[[-5.46  5.31 -5.59 -5.37 -5.25 -5.56 -5.31]
 [-5.28  4.95 -5.74 -5.53 -5.44 -5.66 -5.18]
 [ 5.29 -4.97  5.54  5.30  5.53  5.47  5.28]
 [-5.42  5.57 -5.61 -5.79 -5.64 -5.26 -5.60]
 [-5.52  4.95 -5.23 -5.76 -5.42 -5.19 -5.31]
 [ 5.56 -5.50  5.56  5.60  5.36  5.08  5.61]
 [ 5.41 -5.43  5.77  5.73  5.63  5.38  5.32]
 [ 5.24 -4.76  5.60  5.27  5.66  5.74  5.16]]
=>
[[ 5.24  5.41  5.56 -5.52 -5.42  5.29 -5.28 -5.46]
 [-4.76 -5.43 -5.50  4.95  5.57 -4.97  4.95  5.31]
 [ 5.60  5.77  5.56 -5.23 -5.61  5.54 -5.74 -5.59]
 [ 5.27  5.73  5.60 -5.76 -5.79  5.30 -5.53 -5.37]
 [ 5.66  5.63  5.36 -5.42 -5.64  5.53 -5.44 -5.25]
 [ 5.74  5.38  5.08 -5.19 -5.26  5.47 -5.66 -5.56]
 [ 5.16  5.32  5.61 -5.31 -5.60  5.28 -5.18 -5.31]]

[[-4.66  0.33 -5.22]
 [ 0.39  7.51  2.48]
 [-4.06  0.76 -4.42]
 [-0.65 -5.73 -2.29]
 [-4.22  2.24 -4.20]
 [-1.68 -7.07 -3.83]
 [-3.45  0.42 -3.81]
 [-0.30 -6.82 -2.19]
 [ 0.16 -7.60 -1.88]
 [ 0.43  5.89  2.09]
 [ 4.25 -2.12  4.27]
 [ 0.30  6.51  2.11]]
=>
[[ 0.30  4.25  0.43  0.16 -0.30 -3.45 -1.68 -4.22 -0.65 -4.06  0.39 -4.66]
 [ 6.51 -2.12  5.89 -7.60 -6.82  0.42 -7.07  2.24 -5.73  0.76  7.51  0.33]
 [ 2.11  4.27  2.09 -1.88 -2.19 -3.81 -3.83 -4.20 -2.29 -4.42  2.48 -5.22]]

[[ 1.24  0.21  0.84  0.40  2.60  0.69 -2.64  1.41 -1.37  0.31 -0.14]
 [ 6.32 -0.47  0.21 -1.61 -1.61  0.90 -1.78  0.14  0.73  0.30  0.45]]
=>
[[ 6.32  1.24]
 [-0.47  0.21]
 [ 0.21  0.84]
 [-1.61  0.40]
 [-1.61  2.60]
 [ 0.90  0.69]
 [-1.78 -2.64]
 [ 0.14  1.41]
 [ 0.73 -1.37]
 [ 0.30  0.31]
 [ 0.45 -0.14]]

[[ 0.81 -7.34 -1.29 -0.66 -0.18 -1.78 -0.50  0.14 -0.10  0.15]
 [ 1.06 -3.21  0.05 -0.50 -1.74 -0.73 -0.37 -0.01 -0.15  0.87]]
=>
[[ 1.06  0.81]
 [-3.21 -7.34]
 [ 0.05 -1.29]
 [-0.50 -0.66]
 [-1.74 -0.18]
 [-0.73 -1.78]
 [-0.37 -0.50]
 [-0.01  0.14]
 [-0.15 -0.10]
 [ 0.87  0.15]]

[[ 0.97 -2.63  6.42]
 [ 2.17 -3.71  5.66]
 [-6.17  3.72  2.13]
 [ 2.24 -3.04 -4.53]
 [-1.85  0.22 -0.46]
 [ 2.73 -3.64 -3.55]
 [ 3.19 -4.26  1.16]
 [-2.08  0.85 -7.56]
 [ 3.23 -4.14 -2.22]
 [ 0.58 -1.80 -3.02]
 [-6.45  4.14 -0.77]
 [ 2.24 -2.92 -6.80]]
=>
[[ 2.24 -6.45  0.58  3.23 -2.08  3.19  2.73 -1.85  2.24 -6.17  2.17  0.97]
 [-2.92  4.14 -1.80 -4.14  0.85 -4.26 -3.64  0.22 -3.04  3.72 -3.71 -2.63]
 [-6.80 -0.77 -3.02 -2.22 -7.56  1.16 -3.55 -0.46 -4.53  2.13  5.66  6.42]]

[[ 6.44  2.69]
 [ 3.91  4.64]
 [ 4.30  1.50]
 [ 3.69 -0.73]
 [ 6.57  1.44]]
=>
[[ 6.57  3.69  4.30  3.91  6.44]
 [ 1.44 -0.73  1.50  4.64  2.69]]

[[-1.99 -1.67  0.79  2.14 -3.42  5.53  0.19  4.43  4.78 -1.68  1.02 -3.82
   4.50 -3.21  2.34]
 [ 3.23 -3.17  0.08  4.69 -1.29  0.65  1.63 -2.56  2.18  5.48 -3.60 -1.09
   0.83  0.38 -5.13]
 [ 2.74 -1.46  0.30  4.16  1.42  1.91  2.15 -1.42  2.56  3.09 -3.34 -3.00
   1.62 -0.24 -4.42]
 [-3.38 -1.90  0.01 -1.02 -6.81  1.61 -2.20  3.20  1.33 -1.25  3.23  1.73
   1.29 -1.50  4.58]
 [ 2.14 -3.05 -0.24  2.58 -2.78 -1.30  0.24 -2.80  0.35  5.16 -2.13  1.61
  -0.68  1.06 -3.35]]
=>
[[ 2.14 -3.38  2.74  3.23 -1.99]
 [-3.05 -1.90 -1.46 -3.17 -1.67]
 [-0.24  0.01  0.30  0.08  0.79]
 [ 2.58 -1.02  4.16  4.69  2.14]
 [-2.78 -6.81  1.42 -1.29 -3.42]
 [-1.30  1.61  1.91  0.65  5.53]
 [ 0.24 -2.20  2.15  1.63  0.19]
 [-2.80  3.20 -1.42 -2.56  4.43]
 [ 0.35  1.33  2.56  2.18  4.78]
 [ 5.16 -1.25  3.09  5.48 -1.68]
 [-2.13  3.23 -3.34 -3.60  1.02]
 [ 1.61  1.73 -3.00 -1.09 -3.82]
 [-0.68  1.29  1.62  0.83  4.50]
 [ 1.06 -1.50 -0.24  0.38 -3.21]
 [-3.35  4.58 -4.42 -5.13  2.34]]
